128 stands for zero in the data rows.
Here are some rows, each followed by its group. Groups can overlap.
tensor([152, 104, 125, 174, 121, 130, 104, 153, 109, 153, 092, 090, 105, 106,
        114, 089, 121, 112, 145, 115, 134, 145, 136, 131, 178, 134, 085, 114,
        146, 124, 143, 123, 158, 130, 180, 096, 159]) goat
tensor([151, 131, 115, 125, 125, 089, 102, 156, 138, 151, 130, 092, 120, 103,
        140, 174, 114, 138, 119, 125, 118, 146, 107, 130, 095, 154, 112, 142,
        168, 145, 131, 102, 119, 112, 142, 135, 122]) bell
tensor([136, 115, 125, 125, 132, 119, 158, 114, 141, 132, 169, 108, 125, 125,
        123, 132, 138, 134, 104, 128, 140, 113, 139, 128, 108, 134, 118, 157,
        141, 154, 130, 122, 125, 150, 142, 142, 124]) tile
tensor([113, 145, 087, 153, 138, 079, 131, 138, 113, 080, 125, 144, 167, 150,
        166, 114, 129, 149, 182, 111, 095, 093, 124, 122, 105, 117, 126, 154,
        126, 130, 079, 135, 113, 145, 131, 127, 133]) sail
tensor([149, 108, 144, 106, 146, 149, 119, 120, 135, 101, 137, 108, 151, 150,
        115, 109, 155, 130, 128, 124, 145, 127, 111, 145, 131, 113, 141, 165,
        125, 129, 108, 108, 157, 152, 142, 093, 113]) tile
tensor([109, 114, 180, 126, 125, 156, 117, 119, 134, 138, 117, 117, 110, 125,
        095, 132, 125, 120, 124, 104, 149, 162, 118, 134, 140, 111, 111, 102,
        120, 128, 114, 098, 116, 149, 123, 134, 152]) sock
tensor([133, 156, 100, 156, 129, 129, 126, 144, 088, 144, 157, 095, 124, 118,
        141, 135, 116, 132, 133, 120, 111, 135, 125, 132, 119, 146, 087, 134,
        163, 121, 150, 157, 104, 164, 130, 146, 122]) sock
tensor([118, 168, 101, 114, 140, 100, 130, 138, 114, 093, 102, 148, 144, 142,
        157, 142, 107, 128, 164, 083, 098, 131, 138, 096, 131, 151, 096, 139,
        115, 088, 101, 137, 169, 127, 026, 135, 131]) sail
tensor([113, 156, 127, 123, 148, 121, 119, 087, 161, 099, 140, 144, 141, 131,
        130, 135, 138, 149, 136, 123, 136, 112, 161, 139, 119, 099, 131, 146,
        143, 136, 096, 146, 099, 118, 143, 147, 121]) sail
tensor([100, 146, 137, 129, 126, 142, 134, 167, 136, 174, 180, 088, 125, 094,
        181, 186, 108, 148, 133, 126, 109, 101, 141, 149, 091, 109, 085, 098,
        174, 167, 165, 150, 090, 122, 153, 124, 132]) bell
tensor([128, 092, 135, 128, 102, 130, 137, 149, 120, 124, 124, 121, 139, 106,
        126, 079, 146, 125, 123, 143, 151, 127, 106, 148, 169, 140, 140, 094,
        107, 124, 136, 108, 157, 141, 111, 123, 175]) soap
tensor([147, 139, 115, 130, 110, 132, 121, 149, 117, 164, 203, 086, 107, 138,
        135, 160, 119, 149, 140, 118, 104, 125, 144, 140, 094, 107, 105, 133,
        186, 130, 131, 118, 107, 106, 168, 145, 148]) bell
tensor([139, 120, 127, 109, 100, 141, 123, 151, 134, 120, 148, 108, 143, 116,
        118, 116, 140, 129, 138, 122, 124, 127, 125, 104, 117, 100, 128, 114,
        135, 125, 112, 127, 094, 134, 142, 134, 138]) bell
tensor([127, 172, 074, 159, 142, 092, 143, 136, 082, 113, 136, 137, 142, 153,
        158, 149, 117, 159, 181, 072, 066, 111, 153, 083, 134, 144, 148, 116,
        113, 106, 099, 139, 203, 109, 072, 166, 083]) sail
tensor([115, 179, 131, 131, 110, 109, 136, 144, 096, 111, 151, 106, 154, 126,
        130, 143, 118, 137, 157, 136, 067, 092, 081, 110, 105, 135, 140, 094,
        101, 124, 111, 090, 141, 154, 086, 145, 124]) tile
tensor([121, 113, 150, 123, 122, 133, 144, 134, 100, 137, 102, 113, 136, 160,
        117, 115, 153, 119, 125, 135, 146, 133, 103, 153, 125, 139, 100, 116,
        137, 117, 128, 127, 113, 140, 114, 096, 129]) goat
tensor([118, 089, 158, 141, 128, 122, 084, 128, 076, 143, 121, 114, 103, 060,
        121, 118, 157, 133, 105, 146, 129, 156, 123, 101, 164, 188, 096, 115,
        134, 133, 188, 142, 159, 090, 163, 159, 130]) soap
tensor([167, 109, 120, 137, 105, 182, 118, 151, 139, 137, 096, 098, 127, 109,
        119, 077, 153, 111, 143, 122, 153, 156, 133, 112, 161, 108, 131, 110,
        111, 094, 126, 133, 114, 117, 144, 121, 147]) soap
tensor([152, 165, 109, 142, 119, 138, 146, 129, 136, 094, 121, 115, 154, 164,
        139, 134, 095, 147, 171, 113, 116, 098, 116, 122, 125, 097, 126, 132,
        107, 096, 096, 133, 141, 165, 086, 126, 104]) tile
tensor([138, 216, 040, 151, 189, 065, 117, 115, 134, 085, 106, 152, 117, 188,
        127, 179, 094, 110, 174, 090, 056, 070, 142, 066, 121, 138, 094, 150,
        090, 085, 080, 161, 192, 078, 125, 150, 115]) tent
tensor([122, 108, 145, 120, 125, 144, 129, 094, 121, 122, 133, 129, 136, 178,
        119, 138, 132, 130, 125, 124, 133, 144, 142, 138, 115, 170, 113, 142,
        119, 138, 124, 122, 107, 131, 105, 104, 114]) tile
tensor([132, 107, 126, 132, 119, 149, 136, 133, 111, 125, 109, 129, 133, 138,
        105, 111, 137, 109, 123, 123, 136, 127, 105, 143, 142, 153, 104, 125,
        081, 129, 159, 108, 145, 173, 121, 078, 146]) goat
tensor([129, 126, 095, 122, 136, 174, 134, 141, 136, 112, 113, 091, 151, 147,
        132, 164, 111, 137, 153, 118, 114, 123, 124, 127, 125, 131, 148, 132,
        135, 124, 091, 139, 140, 112, 126, 128, 140]) tile
tensor([089, 136, 136, 104, 131, 122, 127, 089, 153, 143, 116, 139, 126, 145,
        149, 128, 129, 125, 072, 116, 156, 107, 140, 169, 110, 126, 138, 142,
        132, 167, 144, 103, 105, 101, 103, 163, 089]) sail
tensor([131, 168, 132, 123, 111, 135, 138, 158, 145, 124, 125, 116, 159, 108,
        119, 147, 119, 126, 146, 106, 124, 131, 119, 109, 108, 131, 134, 111,
        142, 095, 098, 121, 095, 122, 126, 120, 143]) bell
tensor([117, 123, 144, 135, 112, 141, 101, 125, 105, 144, 133, 129, 119, 118,
        126, 141, 120, 133, 104, 138, 133, 177, 099, 161, 168, 146, 100, 134,
        137, 165, 165, 131, 132, 151, 129, 098, 129]) goat
tensor([129, 128, 119, 162, 123, 155, 135, 162, 152, 165, 165, 095, 108, 111,
        141, 150, 142, 142, 113, 129, 112, 144, 099, 151, 111, 160, 096, 126,
        147, 154, 138, 141, 117, 098, 164, 157, 122]) sock
tensor([142, 148, 162, 146, 123, 144, 079, 141, 107, 139, 116, 102, 090, 115,
        129, 119, 147, 131, 118, 149, 123, 146, 119, 143, 140, 113, 125, 106,
        118, 148, 162, 157, 153, 107, 183, 146, 143]) soap
tensor([141, 181, 069, 136, 133, 113, 161, 140, 075, 100, 150, 140, 140, 148,
        165, 149, 096, 147, 153, 109, 093, 097, 124, 103, 141, 169, 107, 135,
        096, 107, 115, 103, 148, 165, 054, 139, 107]) tile
tensor([152, 131, 115, 112, 116, 135, 099, 165, 110, 137, 179, 106, 133, 120,
        128, 163, 132, 126, 130, 127, 095, 158, 092, 144, 096, 090, 107, 116,
        153, 139, 102, 121, 126, 132, 128, 145, 144]) sock
tensor([118, 176, 084, 181, 197, 043, 117, 106, 126, 071, 079, 151, 139, 179,
        133, 152, 102, 134, 180, 101, 070, 086, 160, 052, 129, 094, 122, 187,
        102, 081, 084, 197, 192, 078, 090, 156, 113]) tent
tensor([101, 114, 132, 124, 116, 118, 117, 139, 132, 138, 125, 143, 098, 141,
        108, 106, 140, 109, 117, 167, 130, 155, 096, 157, 136, 123, 126, 120,
        094, 141, 149, 125, 182, 163, 124, 110, 125]) goat
tensor([168, 119, 094, 128, 096, 097, 148, 136, 091, 106, 120, 119, 144, 145,
        127, 083, 132, 107, 135, 147, 163, 141, 122, 114, 148, 107, 100, 120,
        147, 116, 130, 141, 118, 163, 135, 112, 132]) goat
tensor([130, 140, 103, 111, 117, 160, 122, 140, 126, 163, 158, 103, 137, 109,
        137, 170, 117, 161, 094, 122, 114, 125, 125, 139, 101, 151, 147, 096,
        153, 166, 130, 106, 103, 115, 136, 144, 136]) bell
tensor([120, 148, 148, 115, 145, 114, 123, 125, 161, 090, 114, 130, 158, 139,
        114, 150, 128, 132, 163, 097, 097, 114, 105, 118, 119, 103, 113, 135,
        136, 108, 101, 120, 143, 156, 154, 097, 125]) sail
tensor([142, 108, 150, 112, 118, 166, 124, 118, 134, 105, 140, 118, 133, 142,
        132, 129, 125, 114, 129, 143, 123, 134, 130, 140, 122, 125, 094, 108,
        132, 134, 134, 107, 113, 122, 118, 107, 097]) tile
tensor([104, 097, 158, 120, 124, 126, 111, 135, 106, 144, 126, 121, 114, 112,
        111, 101, 140, 143, 120, 154, 153, 142, 119, 120, 166, 128, 122, 138,
        115, 113, 176, 122, 119, 168, 125, 122, 146]) soap
tensor([117, 154, 130, 104, 102, 124, 146, 145, 141, 127, 150, 102, 139, 141,
        124, 116, 138, 146, 133, 137, 109, 134, 104, 112, 091, 116, 168, 114,
        143, 127, 104, 098, 095, 135, 154, 142, 153]) bell
tensor([175, 125, 157, 133, 109, 149, 117, 147, 141, 114, 123, 107, 140, 149,
        113, 087, 146, 112, 160, 149, 155, 123, 121, 130, 159, 110, 103, 109,
        108, 089, 119, 115, 123, 160, 162, 099, 160]) soap
tensor([149, 131, 104, 128, 113, 132, 137, 148, 150, 116, 135, 110, 170, 152,
        118, 129, 143, 156, 140, 145, 122, 130, 132, 129, 112, 137, 162, 114,
        137, 126, 112, 111, 144, 115, 118, 087, 115]) sock
tensor([124, 083, 145, 123, 124, 151, 124, 128, 090, 149, 115, 134, 089, 136,
        145, 129, 128, 119, 125, 166, 133, 134, 109, 101, 170, 121, 131, 164,
        142, 152, 145, 121, 169, 165, 160, 132, 144]) goat
tensor([147, 111, 119, 162, 089, 156, 134, 138, 145, 124, 091, 097, 114, 151,
        098, 075, 138, 113, 160, 164, 158, 122, 105, 153, 131, 102, 143, 122,
        119, 107, 159, 094, 118, 121, 141, 103, 133]) soap
tensor([093, 115, 156, 073, 124, 160, 125, 163, 136, 159, 175, 120, 105, 114,
        113, 151, 128, 154, 100, 115, 125, 142, 085, 104, 126, 125, 177, 115,
        155, 131, 144, 074, 091, 105, 141, 144, 138]) bell
tensor([152, 150, 119, 109, 174, 153, 111, 111, 114, 091, 126, 133, 123, 159,
        133, 116, 114, 134, 140, 125, 114, 111, 140, 130, 125, 101, 110, 163,
        142, 132, 077, 123, 138, 129, 132, 130, 115]) tent
tensor([152, 146, 116, 134, 133, 079, 143, 136, 123, 109, 120, 109, 153, 130,
        155, 137, 089, 134, 166, 128, 090, 118, 105, 105, 118, 174, 171, 137,
        111, 090, 129, 118, 119, 152, 056, 162, 136]) tile
tensor([121, 120, 168, 112, 112, 111, 156, 141, 130, 167, 184, 093, 145, 112,
        140, 143, 135, 142, 103, 113, 099, 142, 117, 128, 091, 139, 138, 093,
        141, 147, 151, 114, 105, 131, 131, 126, 122]) bell
tensor([101, 143, 123, 117, 147, 111, 096, 080, 147, 124, 133, 159, 133, 102,
        123, 148, 128, 137, 100, 145, 155, 130, 164, 161, 095, 141, 138, 146,
        140, 138, 116, 144, 117, 128, 118, 185, 077]) sail
tensor([172, 147, 097, 130, 140, 138, 126, 166, 111, 133, 154, 088, 119, 096,
        156, 159, 124, 117, 120, 113, 084, 136, 135, 106, 116, 157, 102, 124,
        173, 148, 142, 112, 130, 127, 152, 115, 111]) sock
tensor([123, 140, 147, 115, 118, 148, 120, 148, 135, 160, 158, 099, 125, 137,
        130, 152, 143, 140, 116, 123, 107, 139, 119, 130, 114, 140, 094, 156,
        150, 166, 127, 132, 139, 147, 140, 117, 123]) sock
tensor([125, 136, 154, 097, 113, 118, 144, 098, 147, 128, 121, 159, 123, 165,
        157, 130, 148, 120, 100, 099, 122, 117, 127, 138, 125, 141, 142, 132,
        126, 143, 110, 142, 112, 094, 123, 123, 114]) sail
tensor([101, 109, 151, 111, 127, 124, 124, 090, 124, 126, 130, 175, 112, 134,
        110, 134, 115, 160, 115, 094, 149, 123, 132, 168, 128, 132, 126, 134,
        115, 151, 162, 130, 135, 126, 120, 140, 163]) sail
tensor([137, 105, 120, 122, 104, 126, 123, 130, 123, 124, 123, 135, 140, 141,
        112, 119, 139, 119, 114, 140, 160, 113, 120, 138, 142, 115, 138, 144,
        122, 121, 128, 109, 143, 140, 143, 142, 126]) sock
tensor([106, 156, 088, 132, 145, 119, 137, 125, 135, 090, 105, 120, 134, 131,
        158, 144, 123, 147, 178, 130, 082, 091, 122, 117, 123, 129, 119, 125,
        123, 100, 079, 129, 116, 152, 102, 137, 116]) sail
tensor([094, 159, 147, 075, 128, 164, 144, 117, 116, 155, 154, 156, 130, 128,
        133, 157, 123, 123, 111, 137, 146, 151, 126, 144, 101, 181, 168, 134,
        143, 143, 146, 111, 115, 130, 127, 153, 142]) bell
tensor([164, 113, 133, 102, 086, 129, 125, 162, 124, 129, 122, 094, 131, 147,
        118, 065, 136, 109, 135, 116, 137, 114, 113, 130, 121, 120, 129, 132,
        120, 122, 144, 111, 102, 133, 148, 090, 155]) sock
tensor([120, 114, 125, 113, 150, 092, 123, 126, 131, 155, 142, 132, 102, 106,
        135, 140, 158, 108, 120, 164, 126, 137, 091, 137, 136, 140, 142, 113,
        126, 165, 143, 104, 139, 148, 136, 145, 106]) sock
tensor([147, 155, 127, 139, 115, 099, 134, 135, 107, 144, 148, 104, 111, 111,
        129, 146, 120, 117, 124, 140, 126, 140, 109, 141, 141, 121, 101, 097,
        155, 127, 171, 118, 116, 142, 153, 108, 108]) sock
tensor([091, 147, 160, 138, 149, 116, 121, 093, 157, 127, 142, 151, 142, 135,
        134, 119, 159, 114, 101, 141, 144, 109, 149, 158, 131, 121, 150, 135,
        137, 157, 163, 128, 127, 104, 128, 182, 142]) sail
tensor([090, 141, 142, 104, 137, 083, 158, 107, 156, 107, 114, 143, 136, 124,
        121, 135, 123, 119, 114, 111, 132, 096, 124, 128, 113, 112, 126, 160,
        113, 120, 119, 127, 104, 116, 115, 153, 100]) sail
tensor([102, 113, 155, 126, 116, 149, 140, 133, 105, 166, 149, 131, 107, 129,
        114, 110, 118, 135, 113, 156, 108, 121, 097, 141, 133, 159, 149, 120,
        141, 153, 108, 127, 130, 138, 141, 144, 122]) sock
tensor([123, 126, 134, 072, 137, 090, 139, 095, 141, 147, 122, 141, 124, 138,
        134, 128, 164, 096, 095, 127, 140, 143, 136, 146, 121, 157, 135, 129,
        128, 156, 154, 105, 112, 133, 121, 148, 125]) sail
tensor([131, 124, 146, 151, 144, 158, 127, 079, 184, 117, 134, 156, 141, 139,
        117, 127, 133, 129, 090, 112, 136, 133, 163, 140, 119, 094, 140, 153,
        118, 159, 134, 190, 091, 087, 145, 139, 104]) tent
tensor([135, 137, 112, 136, 201, 105, 105, 097, 142, 072, 081, 123, 159, 164,
        106, 147, 110, 115, 170, 097, 084, 124, 153, 092, 141, 100, 113, 151,
        107, 129, 087, 157, 129, 079, 117, 093, 121]) tent
tensor([103, 098, 180, 095, 134, 128, 153, 110, 140, 148, 124, 143, 128, 154,
        131, 119, 118, 115, 097, 148, 150, 138, 138, 158, 114, 163, 139, 104,
        135, 149, 169, 134, 090, 118, 110, 150, 118]) tile
tensor([133, 131, 125, 136, 138, 153, 114, 088, 139, 127, 140, 160, 141, 131,
        099, 135, 123, 118, 087, 154, 164, 127, 168, 165, 085, 128, 175, 130,
        125, 125, 131, 132, 124, 118, 156, 137, 128]) tent
tensor([104, 085, 146, 149, 124, 158, 129, 122, 087, 138, 120, 149, 101, 134,
        095, 116, 118, 149, 112, 137, 150, 139, 105, 142, 180, 163, 138, 146,
        136, 149, 147, 110, 154, 152, 100, 109, 153]) goat
tensor([081, 158, 171, 086, 136, 148, 116, 096, 143, 114, 146, 163, 134, 120,
        111, 141, 134, 115, 105, 157, 151, 123, 180, 164, 118, 112, 114, 120,
        132, 148, 122, 131, 125, 103, 134, 146, 112]) sail
tensor([128, 117, 142, 098, 117, 117, 129, 127, 086, 151, 133, 115, 094, 135,
        097, 117, 132, 128, 108, 134, 159, 148, 111, 105, 138, 157, 115, 132,
        137, 117, 161, 115, 149, 135, 141, 099, 141]) goat
tensor([138, 108, 155, 110, 121, 135, 149, 102, 134, 118, 128, 147, 142, 143,
        164, 137, 114, 131, 120, 147, 150, 120, 150, 150, 112, 095, 142, 134,
        144, 119, 120, 108, 143, 095, 134, 146, 119]) sail
tensor([112, 112, 132, 134, 145, 113, 112, 140, 105, 127, 121, 140, 097, 112,
        124, 136, 130, 131, 107, 138, 137, 155, 105, 126, 166, 163, 126, 115,
        124, 160, 175, 102, 145, 148, 116, 102, 154]) goat
tensor([104, 144, 097, 180, 098, 102, 145, 157, 127, 110, 132, 132, 120, 144,
        128, 067, 131, 132, 156, 104, 139, 142, 097, 124, 164, 130, 155, 087,
        108, 057, 122, 123, 169, 139, 109, 114, 130]) goat
tensor([142, 123, 144, 110, 101, 147, 133, 131, 104, 160, 120, 136, 128, 128,
        114, 092, 106, 130, 134, 151, 157, 135, 101, 141, 142, 156, 099, 101,
        123, 115, 130, 138, 115, 149, 110, 101, 135]) goat
tensor([177, 115, 127, 167, 092, 176, 116, 149, 141, 126, 121, 113, 155, 120,
        115, 075, 143, 120, 131, 133, 146, 126, 127, 155, 139, 099, 153, 104,
        108, 098, 121, 147, 106, 114, 130, 070, 120]) soap
tensor([110, 178, 067, 163, 128, 112, 157, 126, 104, 108, 131, 129, 129, 162,
        138, 126, 113, 135, 165, 130, 102, 088, 104, 135, 142, 162, 140, 131,
        106, 080, 113, 131, 126, 190, 091, 123, 106]) tile
tensor([146, 172, 079, 145, 193, 093, 128, 124, 130, 068, 098, 167, 154, 168,
        143, 147, 106, 132, 190, 121, 066, 089, 198, 076, 148, 157, 105, 139,
        119, 105, 125, 140, 171, 136, 094, 128, 093]) tent
Which 4 groups are nearest to each row below, nearest first, going by the distance to the group's nearest row?
tensor([106, 099, 164, 140, 120, 142, 136, 098, 107, 113, 148, 155, 136, 152,
        157, 125, 111, 119, 097, 148, 140, 125, 155, 141, 140, 135, 146, 132,
        116, 149, 162, 120, 136, 128, 114, 170, 142]) -> sail tile sock tent
tensor([169, 152, 105, 182, 101, 107, 127, 165, 103, 111, 114, 100, 107, 127,
        122, 081, 142, 119, 148, 131, 148, 136, 124, 093, 155, 152, 139, 132,
        085, 071, 136, 142, 166, 127, 119, 146, 120]) -> goat soap sock tile
tensor([171, 091, 126, 130, 110, 120, 116, 135, 147, 118, 117, 129, 127, 154,
        127, 101, 127, 109, 132, 159, 148, 142, 107, 125, 153, 118, 116, 115,
        096, 130, 149, 141, 113, 142, 169, 123, 152]) -> soap sock goat bell
tensor([129, 102, 138, 139, 120, 135, 137, 146, 091, 151, 114, 130, 126, 124,
        090, 097, 142, 104, 109, 164, 140, 156, 092, 118, 164, 150, 155, 106,
        117, 105, 148, 106, 133, 129, 127, 137, 133]) -> soap goat sock bell
tensor([140, 115, 122, 175, 124, 128, 118, 136, 124, 153, 138, 113, 095, 097,
        111, 105, 145, 111, 128, 152, 145, 163, 127, 131, 177, 113, 108, 134,
        141, 120, 176, 166, 169, 123, 161, 123, 139]) -> goat soap sock tile
Which 3 other groups have their centres nearest to the centre of group bell, nearest first?
sock tile sail
Which 3 other groups have their centres nearest to the centre of group sail, nearest first?
tile sock tent
Which 5 groups are nearest to each row below, nearest first, going by the distance to the group's nearest row?
tensor([170, 129, 121, 184, 151, 121, 095, 162, 082, 151, 117, 102, 109, 104,
        121, 105, 154, 117, 131, 149, 159, 128, 160, 120, 150, 094, 123, 105,
        129, 125, 160, 164, 136, 119, 157, 114, 127]) -> soap goat sock bell tile
tensor([132, 072, 125, 144, 144, 118, 115, 132, 108, 148, 137, 148, 100, 090,
        123, 128, 146, 126, 124, 114, 132, 139, 114, 128, 152, 144, 105, 141,
        096, 157, 173, 165, 175, 131, 164, 134, 138]) -> goat soap sock sail tile
tensor([133, 142, 106, 107, 105, 141, 171, 153, 128, 143, 165, 090, 134, 117,
        145, 143, 106, 114, 152, 133, 092, 119, 091, 096, 094, 132, 136, 124,
        134, 101, 115, 102, 126, 098, 127, 124, 174]) -> bell tile sock sail goat
tensor([113, 109, 133, 098, 133, 153, 127, 091, 135, 144, 147, 167, 140, 125,
        128, 125, 123, 124, 090, 111, 170, 132, 136, 146, 109, 129, 142, 156,
        122, 146, 120, 134, 119, 059, 096, 149, 115]) -> sail tent tile bell sock
tensor([083, 137, 153, 090, 122, 134, 142, 141, 129, 161, 149, 131, 119, 105,
        127, 169, 122, 133, 087, 128, 133, 158, 141, 139, 088, 116, 133, 129,
        144, 175, 135, 112, 092, 109, 124, 118, 148]) -> bell sock tile sail goat
tensor([106, 118, 164, 142, 124, 137, 143, 110, 126, 126, 149, 124, 138, 131,
        131, 146, 120, 114, 090, 111, 152, 130, 111, 170, 110, 147, 131, 133,
        144, 145, 151, 122, 099, 147, 134, 171, 120]) -> tile sail bell sock goat
tensor([133, 143, 113, 179, 113, 097, 111, 136, 086, 129, 097, 082, 073, 124,
        138, 117, 110, 146, 127, 080, 131, 150, 139, 146, 166, 126, 081, 137,
        139, 134, 157, 124, 148, 121, 155, 123, 122]) -> goat sock soap bell tile
tensor([149, 153, 124, 154, 162, 129, 130, 104, 146, 100, 105, 118, 162, 142,
        134, 149, 119, 125, 150, 109, 096, 111, 150, 118, 123, 080, 072, 149,
        131, 101, 106, 087, 131, 145, 139, 120, 148]) -> sail tent tile bell sock
tensor([129, 146, 142, 127, 120, 131, 127, 149, 146, 121, 136, 106, 154, 136,
        133, 145, 118, 167, 150, 136, 111, 130, 114, 093, 096, 079, 138, 117,
        146, 109, 112, 137, 100, 094, 122, 116, 126]) -> bell sock tile sail tent
tensor([152, 099, 096, 177, 095, 137, 127, 154, 101, 140, 115, 119, 124, 148,
        129, 078, 156, 134, 148, 145, 148, 117, 116, 124, 154, 072, 139, 096,
        119, 078, 122, 134, 126, 136, 124, 142, 133]) -> soap goat sock bell tile
tensor([127, 132, 138, 090, 131, 147, 133, 140, 125, 147, 161, 150, 127, 107,
        154, 145, 111, 121, 106, 139, 148, 144, 142, 162, 104, 147, 139, 134,
        135, 124, 108, 113, 124, 125, 125, 162, 139]) -> bell sail tile sock tent
Which 4 groups are nearest to each row below, nearest first, going by the average distance to the group's rows?
tensor([154, 091, 132, 160, 117, 138, 107, 121, 087, 165, 103, 091, 100, 133,
        134, 152, 140, 105, 108, 127, 151, 144, 117, 144, 163, 121, 121, 127,
        136, 147, 134, 127, 120, 147, 157, 112, 142]) -> goat sock soap bell
tensor([136, 108, 140, 140, 129, 111, 108, 137, 095, 150, 145, 088, 091, 116,
        125, 134, 139, 131, 138, 130, 128, 151, 125, 120, 122, 151, 085, 109,
        129, 126, 153, 165, 145, 159, 163, 134, 129]) -> sock goat soap bell
tensor([119, 130, 146, 127, 158, 132, 135, 084, 146, 105, 124, 163, 139, 134,
        109, 136, 129, 110, 113, 126, 113, 110, 166, 115, 110, 116, 142, 144,
        128, 148, 130, 161, 159, 081, 130, 153, 103]) -> sail tent tile sock
tensor([124, 151, 098, 149, 164, 082, 142, 127, 129, 096, 091, 107, 136, 143,
        155, 170, 127, 158, 178, 131, 061, 086, 124, 092, 129, 141, 108, 140,
        126, 099, 084, 128, 141, 109, 110, 140, 126]) -> tile tent sail sock
tensor([113, 214, 069, 171, 213, 061, 136, 103, 108, 069, 076, 173, 143, 167,
        147, 165, 120, 106, 185, 095, 053, 068, 148, 011, 152, 133, 092, 156,
        089, 101, 080, 175, 167, 093, 069, 172, 120]) -> tent sail tile sock
Group tent spreads out most along one direction. Which 3 other groups' directions of most spread are closest to that one, closest first?
sail tile goat
Which 4 groups are nearest to each row below, nearest first, going by the distance to the centre of the group?
tensor([121, 109, 142, 101, 128, 155, 143, 136, 120, 128, 148, 116, 149, 128,
        130, 159, 118, 145, 122, 101, 131, 135, 133, 170, 122, 151, 134, 098,
        153, 158, 136, 085, 090, 126, 144, 147, 139]) -> bell sock tile sail
tensor([116, 085, 145, 148, 114, 169, 087, 134, 082, 161, 114, 127, 086, 085,
        128, 136, 155, 123, 117, 120, 148, 165, 106, 116, 163, 148, 121, 125,
        133, 172, 163, 146, 141, 140, 130, 129, 107]) -> goat soap sock bell
tensor([119, 147, 097, 173, 106, 122, 147, 162, 116, 136, 138, 119, 131, 127,
        160, 099, 089, 145, 158, 094, 145, 120, 102, 102, 134, 124, 159, 088,
        095, 085, 104, 111, 154, 173, 075, 132, 156]) -> tile goat sock soap
tensor([121, 142, 137, 088, 109, 138, 150, 149, 156, 156, 160, 115, 120, 117,
        143, 162, 130, 124, 094, 146, 122, 126, 104, 145, 104, 145, 139, 114,
        144, 132, 144, 112, 103, 120, 129, 142, 118]) -> bell sock tile sail
tensor([190, 142, 110, 137, 182, 118, 117, 117, 159, 069, 077, 118, 157, 175,
        139, 129, 123, 127, 160, 113, 097, 094, 139, 068, 121, 104, 111, 166,
        119, 126, 068, 146, 151, 099, 132, 085, 140]) -> tent tile sail sock
tensor([132, 117, 144, 113, 120, 156, 138, 127, 101, 122, 137, 131, 141, 153,
        139, 117, 127, 139, 131, 103, 121, 130, 130, 149, 124, 105, 116, 131,
        140, 140, 101, 127, 115, 131, 110, 124, 132]) -> tile sock sail bell
tensor([111, 139, 123, 168, 088, 121, 140, 146, 147, 142, 148, 103, 152, 103,
        127, 128, 127, 125, 132, 141, 128, 121, 091, 114, 127, 131, 131, 111,
        136, 107, 139, 107, 106, 142, 120, 142, 123]) -> sock bell tile soap
tensor([140, 115, 093, 164, 118, 136, 085, 139, 141, 148, 113, 144, 082, 094,
        121, 097, 123, 106, 124, 161, 160, 153, 138, 130, 153, 112, 100, 146,
        147, 122, 145, 157, 130, 115, 172, 123, 139]) -> soap goat sock sail
Which 3 other groups have their centres nearest to the centre of group tile, nearest first?
sail sock goat
Group goat spreads out most along one direction. Which 3 other groups' directions of most spread are closest to that one, closest first?
soap sail tile
